In the rows, 128 means zero.
One turn moves each row of this set onto another row. After a few examples, where does it send each row asked below?
zil: [148 111 113 143 133 115  99 140 136 143 102  85 114 140  96 139 131  95
 141 125 110 119 134 135 110 119 105 139 132 167 149 139 135 131 152 131
 126 144]
Nid: [152 127 123 142 121  91  94 131 140 136 101  87 113 128 102 140 135 120
 124 138 116 125 134 145 125 125 103 140 130 153 135 141 143 122 156 134
 118 153]
matuk: [102  54  99 141 127 130 122  94 127 124 118 133 115 136 155 141 167 139
 110 110 145 147 115 134 128 114 105 165 115 139 119 166 137 137 122 133
 156 139]
sipe: [119 109 138 160 138  79 116 180 128 134 126 131  99 133 122 121 177 115
 140 143 141 123 107 142 154 142 108 127 123 144 132 154 144 129 134 126
 168 136]
sel: [105 104 107 137 115 139 140 154 135 182  88 156 111 151 100 102 158 132
 136 131 134 154 131 121 154 120 122 126 156 126 148 150 124 144 116 161
 153 122]
digi: [130 118 114 167 141  69 118 156 139 133 130 136 112 113 117 125 144 129
 132 142 138 127 106 136 160 163 112 111 119 159 153 160 137 138 150 144
 144 145]
nar: [113  53 102 134 140 107 123 103 135 122 122 137 118 119 137 118 164 148
 102 117 142 161 112 122 122 121 111 165 116 141 120 166 142 124 123 149
 151 140]
pev: [ 98 102  86 163 117 163 101 147 137 147 105 135 125 104 155 161 163 143
 121 133 135 133 133 117 124 117 146 126 142 138  99 161 107 169 131 120
 147 144]
pel: [129 115 124 115 115 128  91 150 131 121 120 138  97 123 130 124  93 158
 117 151 155 149 121 128 141 134 109 117 120 125 114 157 149 111 110 149
 163 133]
roros: [119  53 106 119 147 112 109 108 135 123 115 138 126 103 135 118 151 149
 109 109 141 162 109 102 133 122 117 155 112 147 143 159 139 121 135 153
 130 135]
Rig: [103 143  94 143 124 135  82 125 147 155 128 125 128 151 125 122 152 166
 140 136 119 141 119 136 164 118 116 108 128 143 138 163 126 174 101 148
 125 120]
Dadu: [150 132 129 134 116  87 100 140 153 129 101 112 116 127 105 161 145 118
 119 148 139 134 123 156 129 126  95 147 133 141 127 134 134 122 149 128
 128 160]
bofog: [105 101  82 152 124 165  97 155 135 147  94 134 124  80 154 154 151 140
 129 123 134 141 128  97 134 122 147 114 141 143 125 157 111 163 139 130
 134 141]
bov: [118 104 135 113 130 147  91 166 135 132 129 153 108 149 127 133 107 142
 123 149 166 146 122 133 126 119 109 137 128 124 108 149 137 111 100 138
 173 130]
dav: [104  96  90 157 119 138 106 153 138 146 116 138 120 108 134 141 178 150
 111 142 133 142 133 113 111 116 150 134 143 126  79 164 118 166 121 128
 152 138]
miga: [139 104 113 135 136 122 110 157 148 140 105 106 115 147  96 159 141  80
 148 126 131 123 125 138 109 121  98 145 133 166 154 137 122 134 141 126
 140 147]
vafus: [120  98  96 143 133 170  97 131 124 148 126 137 117 147 124 129  66 138
 125 125 135 125 135 127 119 134 120 126 136 151 141 161 129 122 124 152
 153 133]
redep: [116  93  90 142 127 125 106 163 135 143 111 139 117  81 119 123 170 149
 113 142 132 153 128  95 112 122 154 125 142 127  94 159 125 157 122 140
 141 135]
Bule: [ 92 144 109 142 134 130  88 146 165 142 104 124 137 133 139 121 152 170
 149 142 133 138 104 122 172 125 116 124 141 132 148 168 111 144 104 158
 137 148]
bodu: [114  94 117 130 140 175  95 154 133 150 133 152 122 165 124 137  91 130
 127 130 152 131 132 132 113 119 118 143 139 142 124 150 125 121 108 141
 167 132]
bim: [129 112 101 136 117 142  98 128 123 132 118 126 101 121 128 122  67 156
 118 138 137 134 129 126 139 142 116 110 126 140 135 166 143 119 123 155
 148 133]
tiza: [115 101 151 161 143 117 102 174 117 161 130 133 115 162 127 133 179 104
 140 126 134 114 126 142 151 120 113 142 136 145 130 140 135 130 143 111
 155 124]
gege: [142 117 124 131 127 104 111 157 159 132 105 125 118 139 102 174 153  94
 136 140 151 133 119 153 120 124  93 150 135 151 141 132 122 129 139 122
 142 160]
kefe: [108 117  90 140 110 142 117 130 130 180 120 141 112 160  99 111 155 143
 132 130 121 151 136 134 150 116 119 109 136 138 139 152 136 174 110 150
 135 105]
gider: [ 96 121 120 139 130 132 123 163 156 158  78 146 128 135 127 107 155 147
 146 137 141 146 114 113 167 126 118 137 159 125 154 158 109 126 111 166
 155 149]
Meko: [123 105 134 170 148 128  94 147 123 176 134 141 137 158 123 144 150 117
 126 118 126 109 134 138 154 127 124 139 140 162 152 139 128 139 166 121
 122 127]
mosi: [105  58 102 134 128 147 105  96 125 128 113 129 120 126 166 152 154 138
 119  96 142 144 115 124 144 112 105 155 113 148 143 158 132 136 132 127
 142 134]
Pib: [117  98  86 139 128 142 102 166 133 143  96 137 119  65 131 132 154 144
 123 129 132 153 125  85 128 126 155 114 139 136 123 156 122 155 133 141
 130 135]
tinez: [132 115 112 173 148  97 103 138 135 159 132 145 135 128 117 140 129 131
 121 127 127 114 120 133 160 151 123 117 130 171 166 151 127 144 170 141
 114 138]
dezes: [115  58 105 120 142 138  99 103 128 126 108 133 127 106 155 137 146 144
 120  96 143 152 112 104 148 116 113 150 110 154 157 156 135 126 141 139
 125 130]

gider goes to kefe
Dadu goes to miga
Now these:
redep goes to pev
pel goes to bodu
matuk goes to dezes
tiza goes to tinez

